In the rows, 128 means zero.
Each path is a new rotation, seen through one point. The rows after it are directions, each followed by how far the rotation turns it, in degrees per step (0 if it stays put).
Each turn is a multiple of 5 degrees from 10 to 175, or 0.
Each row of a path follows its step; steps can be skipped.
path 1
step 7: [140 134 119 122 133 135 126 128 125 120 122 130 125 128 128 117 126 123
 128 126 130 123 120 133 114 135 126 129 127 123 128 123 130 127 133 127
 134 125 126 143 134 132 125 130 127 124 127 124 134 129 121 121 128 126
 137 126 129 120 129 126 132 127 119 129 130]
step 8: [129 121 135 128 136 131 130 125 128 124 129 137 123 137 140 139 121 130
 133 124 128 131 120 124 124 136 138 131 124 124 127 121 136 132 133 133
 127 126 125 135 135 126 124 124 137 122 136 124 134 133 127 130 124 126
 130 134 122 127 129 132 130 129 135 123 126]
step 9: [126 130 136 120 124 129 130 124 124 125 125 135 125 131 125 118 128 129
 142 129 126 113 135 125 127 128 134 128 126 130 131 116 139 136 122 132
 138 129 132 127 120 129 128 127 131 126 137 126 130 124 126 133 131 127
 131 129 121 128 127 128 137 135 125 134 123]
step 12: [137 126 130 127 114 128 128 128 128 130 125 139 136 126 133 131 133 127
 138 130 131 118 132 127 116 133 130 132 119 129 133 126 141 129 122 131
 134 130 136 134 123 126 130 127 126 130 129 132 136 120 129 128 124 121
 133 120 124 132 125 124 125 125 123 129 124]
step 13: [127 126 126 121 135 130 123 127 125 126 117 121 126 132 139 126 129 136
 131 133 128 132 119 126 116 137 138 129 123 137 125 130 129 127 134 124
 118 130 127 124 122 132 128 132 127 130 129 137 129 125 127 137 124 129
 138 121 118 124 124 132 129 124 124 131 124]
step 19: [134 122 135 126 123 118 128 130 130 127 119 134 131 128 129 125 118 129
 138 121 133 122 118 129 125 127 134 133 127 129 134 117 137 127 136 132
 129 123 125 132 129 133 131 126 127 133 141 124 130 134 130 132 135 133
 133 122 121 126 130 128 127 119 135 127 127]
step 21: [125 134 140 122 132 134 120 128 126 122 123 129 126 136 137 127 133 132
 140 131 124 131 124 124 125 127 128 130 130 130 124 122 130 121 132 134
 126 124 136 122 123 135 133 135 130 134 124 136 127 127 122 128 124 127
 135 128 127 118 134 143 129 123 128 125 128]
step 27: [133 125 136 120 124 128 139 131 122 123 125 136 132 131 124 122 127 134
 137 122 124 119 122 120 125 130 129 135 125 128 135 122 141 128 127 126
 133 123 137 129 121 123 128 125 135 128 138 127 136 129 129 129 126 122
 132 126 125 128 123 129 140 127 128 128 131]
Speeds:
[128 127 128 129 129 129 131 126 128 126 128 129 127 128 127 127 126 127
 128 127 129 129 127 128 131 126 130 126 130 128 128 129 131 128 127 126
 130 129 129 130 128 129 127 127 130 129 130 125 128 129 127 129 129 127
 128 131 129 128 129 129 129 128 126 130 129] => 40
[128 128 127 129 126 127 128 129 130 129 127 126 129 130 129 129 129 129
 127 128 127 128 130 126 129 131 128 127 126 130 129 128 128 130 128 125
 128 129 129 130 129 128 127 127 128 126 130 127 127 125 127 128 126 128
 131 127 127 131 127 129 130 127 127 127 127] => 20
path 2
step 2: [135 133 131 129 131 125 121 123 123 122 129 132 125 129 129 132 127 125
 136 125 138 121 129 130 134 125 125 133 126 134 120 121 128 121 122 126
 137 130 136 132 130 127 130 124 135 148 121 130 130 135 127 130 134 132
 121 135 118 130 132 131 127 122 129 124 130]
step 5: [128 119 133 133 127 137 127 129 130 131 130 136 127 134 124 127 120 126
 133 126 132 123 139 128 129 123 125 131 129 131 129 124 130 134 133 126
 133 137 134 130 133 136 130 126 119 145 129 124 127 131 130 128 135 137
 132 129 130 134 136 134 137 126 115 134 127]
step 7: [123 136 127 136 130 129 127 134 126 135 124 130 124 140 125 127 117 125
 127 123 132 125 136 131 133 125 118 136 130 127 118 131 125 129 131 131
 138 122 129 134 133 130 127 128 132 137 128 130 124 133 136 135 129 132
 126 130 136 134 138 134 136 128 133 138 129]
step 9: [127 129 125 125 135 131 126 133 125 128 128 118 127 133 118 122 126 127
 131 126 135 118 124 130 136 119 131 139 128 128 125 132 123 126 130 139
 136 133 139 131 138 129 119 127 128 133 123 121 120 136 132 130 128 135
 132 129 133 130 130 136 124 122 134 125 124]
step 15: [122 129 130 126 139 125 134 127 122 131 133 137 128 140 128 118 123 122
 133 125 131 126 128 133 127 127 125 135 136 135 124 128 121 137 122 127
 137 129 137 124 120 130 122 126 127 132 126 125 127 129 125 120 130 123
 138 130 128 135 137 122 121 125 134 122 120]
step 21: [133 125 136 135 132 121 132 127 134 125 139 134 129 129 126 120 115 115
 138 131 125 124 126 132 137 117 132 131 125 135 133 127 123 129 136 128
 125 129 136 130 136 129 128 133 128 136 132 130 121 133 129 129 129 129
 137 127 135 131 129 126 127 121 124 128 123]
step 22: [128 136 127 128 128 130 125 127 130 137 135 129 126 134 129 127 121 128
 136 134 132 120 136 124 137 120 125 132 134 126 127 118 124 132 131 123
 131 131 126 135 124 143 127 130 127 138 129 133 125 120 131 127 125 135
 139 132 122 122 133 126 121 122 131 127 122]
step 24: [126 131 128 137 126 125 127 130 126 128 129 130 127 135 122 124 118 126
 129 122 127 122 123 128 127 123 123 128 138 128 128 129 124 123 127 123
 141 118 127 124 131 139 126 134 136 132 134 131 124 130 133 121 129 138
 137 136 126 132 134 126 118 130 129 123 113]
Speeds:
[125 127 129 127 126 127 128 128 128 128 126 128 127 129 127 126 127 127
 129 128 127 130 126 129 128 128 130 127 128 127 126 128 127 128 127 130
 127 126 131 129 130 128 128 129 129 126 130 127 126 128 128 127 127 126
 128 127 130 130 127 128 128 127 131 125 127] => 125
[126 127 127 129 127 127 126 131 132 128 130 127 127 128 131 127 127 126
 127 130 129 129 128 127 129 128 128 129 124 127 128 129 128 127 128 128
 128 129 128 128 128 128 126 128 129 128 127 128 128 129 127 129 130 128
 127 126 128 130 128 131 131 129 126 131 127] => 160
[128 130 128 129 128 128 128 129 128 129 126 129 128 129 131 128 129 129
 126 127 128 129 131 129 131 127 129 129 129 127 126 127 130 129 129 126
 128 128 130 128 124 126 127 127 130 130 129 129 127 127 126 128 128 126
 127 128 129 128 127 128 128 127 130 127 128] => 90
[128 127 128 126 128 129 129 127 132 128 128 126 128 129 129 129 128 129
 128 129 132 126 128 130 125 129 129 127 129 126 129 128 131 129 128 131
 129 130 127 130 128 129 128 127 129 129 127 128 127 128 128 128 127 127
 130 127 128 127 128 128 126 129 129 127 129] => 130
path 3
step 1: [128 133 130 122 122 135 140 136 118 129 122 141 120 122 127 119 128 132
 131 130 130 128 134 128 128 137 124 130 123 133 139 142 128 133 114 123
 128 123 124 126 129 129 130 132 138 131 135 127 123 129 129 136 130 128
 125 128 130 130 127 134 132 124 129 126 126]
step 3: [120 122 117 130 120 129 136 132 134 120 131 122 121 137 133 135 122 124
 134 122 117 117 129 134 126 130 128 134 144 135 121 128 130 130 134 132
 129 124 129 126 125 133 127 129 130 126 133 124 133 122 128 128 121 123
 121 122 125 128 124 125 126 132 124 121 126]
step 6: [124 126 123 128 125 129 132 122 126 135 130 130 122 132 130 129 127 119
 141 128 137 116 138 126 118 129 127 136 123 131 119 139 132 122 122 133
 133 122 128 126 126 121 126 125 133 129 128 126 122 126 131 133 129 135
 118 122 130 120 126 128 134 133 121 122 134]
step 7: [130 133 123 125 124 127 131 137 124 123 142 120 119 133 125 128 130 133
 135 124 134 120 126 130 120 137 126 138 135 133 124 126 134 124 134 139
 131 124 132 124 129 131 129 123 129 131 128 130 125 124 130 123 116 135
 127 114 128 126 128 128 122 124 128 129 123]
step 9: [130 135 131 132 127 136 136 121 120 127 123 131 122 128 128 118 128 128
 124 127 124 117 132 131 133 123 127 128 128 132 128 133 130 125 113 129
 136 125 119 125 124 136 126 128 128 136 130 131 125 123 129 136 131 134
 127 139 142 132 122 123 134 134 130 125 128]
step 15: [130 123 120 133 127 139 132 129 127 123 132 123 122 133 131 128 123 130
 131 114 131 116 126 126 123 132 128 131 138 126 126 127 136 122 131 129
 132 130 136 138 121 130 125 125 132 118 123 122 118 124 128 132 126 129
 115 120 126 129 129 130 125 124 123 121 133]
step 16: [135 133 127 135 126 134 135 138 123 126 129 131 122 133 129 123 120 141
 126 120 128 121 118 127 123 138 124 128 130 136 130 127 119 129 124 131
 131 127 135 134 131 137 121 133 129 127 132 120 130 131 125 131 122 133
 126 126 130 124 126 129 134 122 137 134 117]
step 25: [145 133 140 126 120 128 125 130 124 131 131 126 116 127 124 125 126 130
 129 125 128 128 128 126 125 127 119 126 123 128 130 129 129 127 121 133
 145 123 126 125 134 137 126 126 131 139 131 122 135 126 126 131 125 130
 131 124 135 127 125 122 140 131 130 129 130]
Speeds:
[129 127 129 126 127 127 129 128 129 130 130 130 130 125 127 128 130 130
 128 127 128 128 128 130 125 130 127 127 128 128 130 128 129 128 129 128
 128 131 127 126 129 129 129 131 128 128 128 128 129 127 126 127 126 130
 131 128 127 126 129 128 129 124 127 131 128] => 120
[129 129 129 127 128 129 125 131 129 128 125 127 130 129 129 129 130 131
 127 127 128 127 127 130 128 130 129 130 131 126 128 127 127 128 127 128
 125 126 129 131 128 129 128 128 128 128 127 127 130 127 129 128 127 128
 126 129 130 127 127 128 128 128 130 127 128] => 90
[126 128 127 131 127 127 130 128 130 127 129 129 130 126 130 127 126 130
 126 127 127 128 127 130 130 127 128 128 130 128 127 129 128 129 127 127
 130 128 129 127 126 128 125 127 126 127 130 125 129 128 127 129 128 130
 128 130 128 129 127 129 127 128 129 129 129] => 55
[128 128 130 127 127 128 126 128 130 128 127 130 128 128 127 128 125 130
 127 125 125 130 127 126 128 125 129 130 126 127 129 128 128 129 128 129
 130 130 131 130 130 128 129 128 128 127 127 126 127 128 128 127 130 129
 129 127 128 127 131 127 129 129 127 127 129] => 10
